500 stands for zero in the data rows.
Some points, each followed by its number:
[608 550 541 554 580 526 577 592 521 355 513 403 507 490 360 424 462 362
 622 503 306 391 566 665 540 410 528] 0
[481 423 550 453 559 567 544 469 445 484 449 562 489 539 521 443 517 455
 522 523 524 581 640 432 423 550 434] 1
[478 542 499 471 517 513 503 468 528 496 496 547 528 457 518 513 472 528
 510 437 517 517 475 512 517 550 544] 2
[503 434 436 461 365 496 399 558 435 569 544 466 424 491 561 601 554 482
 438 632 645 542 319 486 372 486 424] 3
[453 544 520 408 463 398 521 470 570 512 442 449 421 496 549 534 479 552
 526 505 479 495 442 543 483 490 473] 4
[406 473 514 494 450 408 549 525 637 510 380 596 420 633 471 465 535 465
 516 414 670 445 440 515 626 467 457] 5
[570 155 666 295 582 692 566 535 344 319 637 523 516 607 394 338 691 300
 524 932 676 778 565 604 627 236 167] 6
[477 482 507 477 486 491 506 480 486 487 485 500 478 488 554 524 528 517
 459 539 588 552 457 486 480 490 434] 7
[579 562 574 485 495 550 539 479 438 314 479 491 563 340 609 665 559 557
 467 549 425 634 511 578 427 602 452] 8
[482 357 526 441 511 667 482 464 397 503 612 564 565 440 482 513 496 415
 510 611 509 620 561 477 426 521 471] 9
[670 333 429 580 769 651 662 476 339 357 686 359 742 503 349 582 546 267
 432 490 352 538 999 376 553 494 467] 10
[501 583 444 463 595 489 529 499 512 495 489 422 550 419 558 534 471 551
 406 532 346 482 561 497 530 490 527] 11
[541 532 523 467 537 494 564 446 518 422 510 499 509 508 529 524 496 504
 528 443 471 515 506 542 522 506 475] 12
[412 584 409 509 499 329 530 418 568 553 395 470 434 590 604 457 496 524
 397 540 523 497 464 550 564 510 510] 13
[251 369 530 507 300 452 500 484 580 707 467 759 516 611 549 546 330 315
 643 311 378 516 455 338 223 610 541] 14
[494 479 480 497 490 522 471 500 497 505 480 519 464 516 530 499 516 520
 504 522 601 492 446 528 475 513 490] 15
[492 406 577 443 466 524 480 430 428 559 667 462 565 518 517 546 488 481
 515 562 344 579 565 417 427 492 433] 16
[446 589 565 394 448 377 533 486 597 453 422 379 469 445 597 533 490 564
 489 495 431 523 394 556 496 459 480] 17
[464 621 567 502 623 291 555 366 657 383 313 476 454 706 584 228 547 611
 458 431 544 556 600 534 668 311 442] 18
[427 522 463 400 573 436 544 483 558 544 443 537 511 450 550 547 448 512
 508 490 501 493 513 469 504 501 512] 19
[414 452 567 338 537 493 572 464 573 448 521 591 435 587 484 481 520 433
 561 590 502 575 558 591 651 480 498] 20
[296 367 544 525 316 352 602 537 825 501 245 711 265 742 474 470 616 449
 470 278 950 436 254 556 757 519 444] 21
[405 442 544 590 377 408 510 463 579 539 446 455 495 579 511 460 437 424
 536 452 476 528 496 632 493 493 427] 22
[658 583 463 697 300 387 356 481 407 455 440 385 514 471 528 453 545 614
 409 502 663 507 364 577 383 471 391] 23
[517 487 510 519 444 527 476 497 400 445 522 404 483 413 480 516 481 455
 517 593 466 566 540 566 401 510 437] 24
[424 424 477 506 502 609 470 390 416 605 576 613 543 436 565 579 440 441
 577 476 506 539 475 455 264 640 543] 25
[427 477 489 389 518 456 449 456 500 583 443 496 447 449 509 500 426 525
 532 568 702 479 521 589 504 557 459] 26
[503 495 505 540 443 482 479 475 468 551 554 450 501 466 380 462 388 449
 632 537 404 440 595 639 467 573 517] 27
[513 461 510 527 426 653 484 395 462 517 539 452 520 418 502 503 481 474
 510 416 504 493 381 650 375 606 444] 28
[473 499 595 495 559 513 480 610 561 446 514 527 573 496 353 358 431 492
 590 477 539 404 520 460 648 316 531] 29
[531 491 591 551 315 517 356 483 396 482 550 523 489 462 477 416 465 502
 581 520 525 588 456 516 355 494 495] 30
[530 543 490 567 322 507 440 536 408 433 582 407 545 374 389 630 429 494
 534 545 392 581 603 666 572 686 577] 31
[304 476 556 363 348 412 435 450 568 590 475 546 460 476 597 621 452 599
 488 459 646 598 399 426 503 616 418] 32
[534 452 574 556 288 552 375 529 427 477 581 548 470 450 405 440 480 460
 569 527 535 588 423 485 407 489 485] 33
[464 590 537 387 468 362 483 469 559 510 455 439 490 466 584 541 479 573
 524 544 446 529 435 524 474 443 442] 34
[457 584 623 443 629 248 556 248 699 452 306 589 471 807 638 149 494 600
 480 358 652 550 565 565 707 319 434] 35
[421 372 388 447 545 536 534 659 517 625 484 600 486 485 428 513 414 324
 545 690 450 384 544 515 509 473 563] 36
[644 577 408 537 543 442 551 607 397 600 446 374 370 530 549 683 654 630
 401 499 507 305 437 396 298 593 495] 37
[680 681 462 756 476 527 341 663 738 452 520 593 576 582 534 422 591 680
 326 157 460 365 312 259 770 372 891] 38
[458 443 495 444 711 615 568 548 466 468 511 545 589 353 516 465 408 393
 562 604 422 526 626 426 452 413 474] 39
[404 532 523 390 500 404 455 455 560 614 479 557 432 598 490 527 454 518
 559 525 558 476 561 459 533 519 474] 40
[494 363 526 642 260 342 420 685 506 590 409 460 371 712 359 280 554 344
 479 701 581 463 483 480 490 305 411] 41
[516 476 519 533 446 520 504 461 480 558 590 443 497 468 370 467 355 445
 673 507 384 464 600 639 436 595 503] 42
[610 567 453 584 629 690 420 398 389 606 506 493 571 410 616 324 436 496
 476 474 408 402 318 474 135 426 640] 43
[444 562 515 452 448 430 543 475 612 582 381 581 516 451 556 540 393 547
 593 343 444 528 433 461 444 564 567] 44
[496 405 520 598 425 597 476 482 482 481 491 631 476 609 494 415 628 366
 452 469 527 518 359 442 429 467 533] 45
[529 380 496 545 542 716 483 502 424 448 639 503 614 402 448 567 523 420
 464 481 483 549 583 459 504 519 529] 46
[529 565 474 563 439 379 527 495 519 575 428 448 434 680 475 419 525 451
 482 416 486 446 515 540 540 496 535] 47
[556 376 553 629 425 689 330 675 352 439 762 502 594 416 385 546 541 423
 546 707 366 500 441 515 441 444 519] 48
[501 507 579 390 461 547 442 461 447 485 534 480 457 418 583 522 504 565
 509 617 496 594 421 483 357 456 453] 49
[601 292 736 452 538 551 665 518 465 370 665 443 541 747 357 485 728 343
 465 622 250 391 691 538 624 435 335] 50
New points follow, each followed by the number of its nearest point above by angle, seen from the average point of the numbered points.
[514 470 350 610 497 396 614 458 398 617 394 503 361 727 407 460 586 448
 403 408 684 385 606 429 554 607 448] 47
[491 623 579 538 424 499 371 457 566 493 469 533 527 468 484 362 446 654
 537 317 441 487 396 472 551 491 606] 38
[554 513 560 609 370 583 381 855 474 483 487 590 475 348 335 515 519 598
 480 302 597 484 435 139 528 409 577] 38
[432 598 458 550 479 351 423 464 531 577 400 517 453 550 592 408 499 526
 464 520 500 493 374 477 488 440 574] 13
[597 491 426 453 566 539 552 575 345 370 532 312 378 431 404 526 554 576
 450 595 619 552 621 518 555 580 368] 24
[510 429 520 463 399 679 466 514 425 481 527 612 494 371 575 682 576 520
 478 432 551 593 322 380 266 620 534] 25
[440 578 502 490 395 355 551 478 675 644 243 638 523 466 602 523 375 585
 580 200 456 534 343 403 387 542 550] 44
[457 446 611 406 384 532 553 259 562 481 590 582 564 540 597 520 564 638
 338 283 576 753 336 382 597 516 453] 32
[568 570 517 498 601 496 544 568 514 386 518 443 504 487 428 447 500 414
 597 556 355 422 591 599 564 407 539] 0
[505 535 461 472 547 483 522 511 492 513 478 422 545 460 565 528 496 518
 415 526 397 518 536 479 492 492 526] 11
[567 621 437 538 445 406 430 460 507 481 485 408 516 453 573 554 510 655
 407 492 580 498 420 603 554 544 494] 23
[499 442 613 423 397 393 589 601 560 421 592 393 499 615 586 648 622 587
 479 550 239 554 533 436 615 436 412] 50
[451 500 477 630 377 348 370 611 515 603 389 463 444 588 487 334 451 521
 514 636 585 417 521 520 486 426 423] 41
[605 501 528 584 503 508 479 492 515 412 572 543 526 579 490 405 573 505
 426 543 513 498 390 511 605 384 514] 38
[552 511 599 499 522 551 467 672 568 440 453 598 492 486 257 308 396 505
 644 462 555 420 462 395 711 287 589] 29
[453 400 540 489 505 491 498 476 455 556 531 514 542 596 430 370 519 510
 416 586 596 561 601 415 651 449 460] 6
[616 555 460 550 495 438 471 557 474 412 530 440 493 525 500 459 535 465
 517 626 382 427 484 603 419 406 501] 0
[434 585 597 645 550 614 377 513 606 538 423 540 470 476 508 300 464 669
 541 427 524 370 381 551 598 504 662] 38
[680 507 396 531 626 575 678 609 434 259 440 389 502 501 533 637 692 345
 362 565 547 517 616 571 540 453 416] 10
[700 628 649 699 476 600 559 629 582 279 403 436 477 504 396 195 456 473
 623 182 152 442 430 434 471 282 624] 0
[429 635 273 490 567 567 511 443 550 502 512 513 550 281 693 636 463 577
 343 508 447 530 200 581 484 586 687] 2
[520 486 475 565 516 552 461 575 428 560 498 422 598 396 471 423 419 483
 499 556 429 481 563 396 445 409 478] 39
[482 527 455 450 550 578 540 396 533 497 529 592 541 386 524 618 431 564
 502 361 537 516 476 541 520 661 550] 2
[589 602 573 382 452 463 474 514 506 347 573 433 492 383 538 613 473 574
 559 549 410 599 467 566 499 471 515] 8
[417 654 511 486 808 501 470 287 706 347 561 637 829 197 626 594 386 765
 476 287 661 345 383 559 829 509 603] 2
[619 725 549 468 455 448 401 623 577 458 495 581 444 431 492 544 506 796
 522 370 515 416 234 450 662 485 741] 38
[444 530 447 529 422 477 569 504 564 501 437 538 498 438 513 528 376 417
 571 407 343 585 510 508 418 568 583] 44
[600 459 567 713 558 679 477 524 253 472 502 332 501 377 512 286 549 561
 318 451 417 542 544 240 222 363 460] 43
[526 525 529 576 548 574 676 499 511 312 462 439 475 414 405 562 471 402
 597 404 349 460 592 704 493 621 497] 0
[655 512 200 698 560 621 463 638 332 523 499 404 518 295 572 544 454 381
 452 587 564 444 416 430 179 474 510] 43
[601 566 439 540 565 523 515 525 482 483 458 519 481 528 514 519 546 478
 488 452 502 450 495 460 435 507 564] 37
[358 541 558 425 375 366 386 403 510 591 481 444 425 557 603 510 464 635
 455 530 625 564 435 456 498 518 364] 32
[636 532 531 593 494 485 461 507 524 422 582 504 580 566 504 363 590 544
 404 580 498 465 367 494 618 288 475] 38
[407 481 499 439 473 465 459 479 500 575 519 522 454 537 482 532 464 483
 527 548 511 478 533 481 468 532 503] 40
[446 403 392 429 557 561 500 583 474 593 510 645 531 476 501 608 486 401
 535 606 618 496 506 456 475 559 525] 36
[530 514 589 601 489 515 501 381 544 536 561 500 501 629 434 370 499 490
 523 330 389 428 487 552 492 501 512] 47
[570 510 507 538 519 548 548 646 526 473 502 472 519 454 384 530 502 414
 581 472 362 432 535 448 502 409 556] 0
[494 499 453 501 488 443 514 521 516 493 427 550 475 538 562 458 537 494
 433 545 490 559 500 455 517 486 516] 13
[409 396 395 468 529 543 506 590 496 578 485 610 521 484 463 530 479 349
 490 617 517 501 521 441 496 499 564] 36
[368 413 661 173 614 456 630 456 686 312 564 697 416 615 475 530 477 383
 664 673 418 672 656 631 746 478 460] 20
[575 413 449 529 611 577 613 504 445 432 616 450 589 482 435 600 537 405
 461 452 455 542 815 396 580 502 487] 10
[532 467 457 494 415 545 446 539 476 505 591 438 514 410 434 584 488 582
 470 522 566 516 499 595 624 590 484] 31
[721 674 597 474 620 410 422 593 524 392 497 525 529 600 412 317 556 607
 545 490 550 431 486 456 702 217 550] 29
[526 610 496 531 594 377 527 580 587 471 456 538 539 555 536 524 525 580
 508 406 415 440 566 353 618 420 582] 38
[593 546 441 548 398 578 434 482 483 458 529 430 396 530 504 501 562 497
 488 490 418 490 297 734 484 569 575] 28
[555 404 657 468 558 494 620 528 500 423 583 463 562 687 388 461 647 421
 467 592 341 386 679 505 660 420 399] 50
[410 481 512 428 455 441 481 485 517 599 512 525 446 560 492 529 463 490
 526 525 558 487 521 467 500 523 444] 40
[669 561 473 571 480 418 490 601 536 469 526 430 471 587 466 429 527 439
 524 616 352 353 372 602 452 320 540] 0
[533 478 530 484 512 681 501 404 413 513 565 395 556 335 550 575 431 525
 521 453 539 486 427 676 301 602 449] 28
[566 309 681 484 535 534 624 498 522 422 666 523 551 787 298 422 673 359
 489 595 295 373 709 509 740 402 369] 50
[529 562 468 553 468 372 527 497 553 547 426 469 427 634 453 443 515 486
 503 438 438 416 535 554 542 524 535] 47
[271 544 392 275 820 348 716 398 750 682 354 612 589 479 631 539 287 456
 554 395 481 365 610 411 628 454 518] 19
[621 576 437 528 540 470 530 578 409 576 440 381 418 507 521 680 635 586
 429 487 502 301 433 455 361 598 513] 37
[526 528 499 521 447 515 472 489 463 467 549 417 532 426 449 554 474 505
 531 537 405 529 552 587 529 553 537] 31
[437 444 573 513 477 564 529 458 498 435 480 572 480 468 442 399 480 455
 514 545 452 607 488 536 543 489 541] 20
[470 247 475 610 354 616 521 579 422 523 470 602 536 554 387 473 570 341
 415 474 688 618 547 293 503 476 377] 45
[501 589 591 569 414 499 411 489 571 505 468 583 508 505 505 364 464 611
 523 343 503 487 343 465 586 459 593] 38
[302 450 537 563 386 381 485 423 581 570 436 470 483 564 484 450 400 445
 621 436 435 547 580 689 483 551 453] 22
[390 519 524 385 431 447 476 507 519 542 477 395 493 340 507 640 388 624
 538 479 521 551 574 463 478 576 428] 32
[556 467 513 549 298 529 474 514 292 342 531 226 421 278 464 576 472 428
 509 787 394 713 557 660 299 493 344] 24
[677 844 541 476 404 351 295 643 606 456 497 605 399 483 421 489 521 871
 536 353 508 324 218 461 754 450 808] 38
[292 403 532 330 404 373 444 446 533 689 464 538 340 673 460 527 465 430
 523 587 601 471 608 406 516 526 401] 40
[404 512 463 393 612 442 573 469 566 533 460 514 540 464 562 549 428 498
 519 490 494 477 542 487 531 504 507] 19
[446 498 458 443 471 536 492 510 554 501 546 435 534 367 502 653 450 616
 439 466 568 523 516 518 626 596 491] 2
[527 499 463 676 430 332 372 621 509 598 391 463 427 640 447 258 450 495
 569 651 574 348 567 564 508 369 435] 41
[516 450 515 453 406 513 411 568 443 522 555 519 413 517 507 539 560 465
 509 663 595 540 374 489 426 451 435] 3
[568 510 500 482 605 410 470 567 531 568 523 503 508 683 411 345 512 499
 537 583 585 358 647 487 682 344 481] 29
[503 481 596 493 517 582 532 520 442 445 511 485 544 420 502 521 472 511
 577 476 438 522 580 443 386 485 453] 39
[464 534 388 456 598 508 517 472 469 540 525 352 591 440 605 527 525 512
 383 623 286 503 543 475 467 462 577] 11
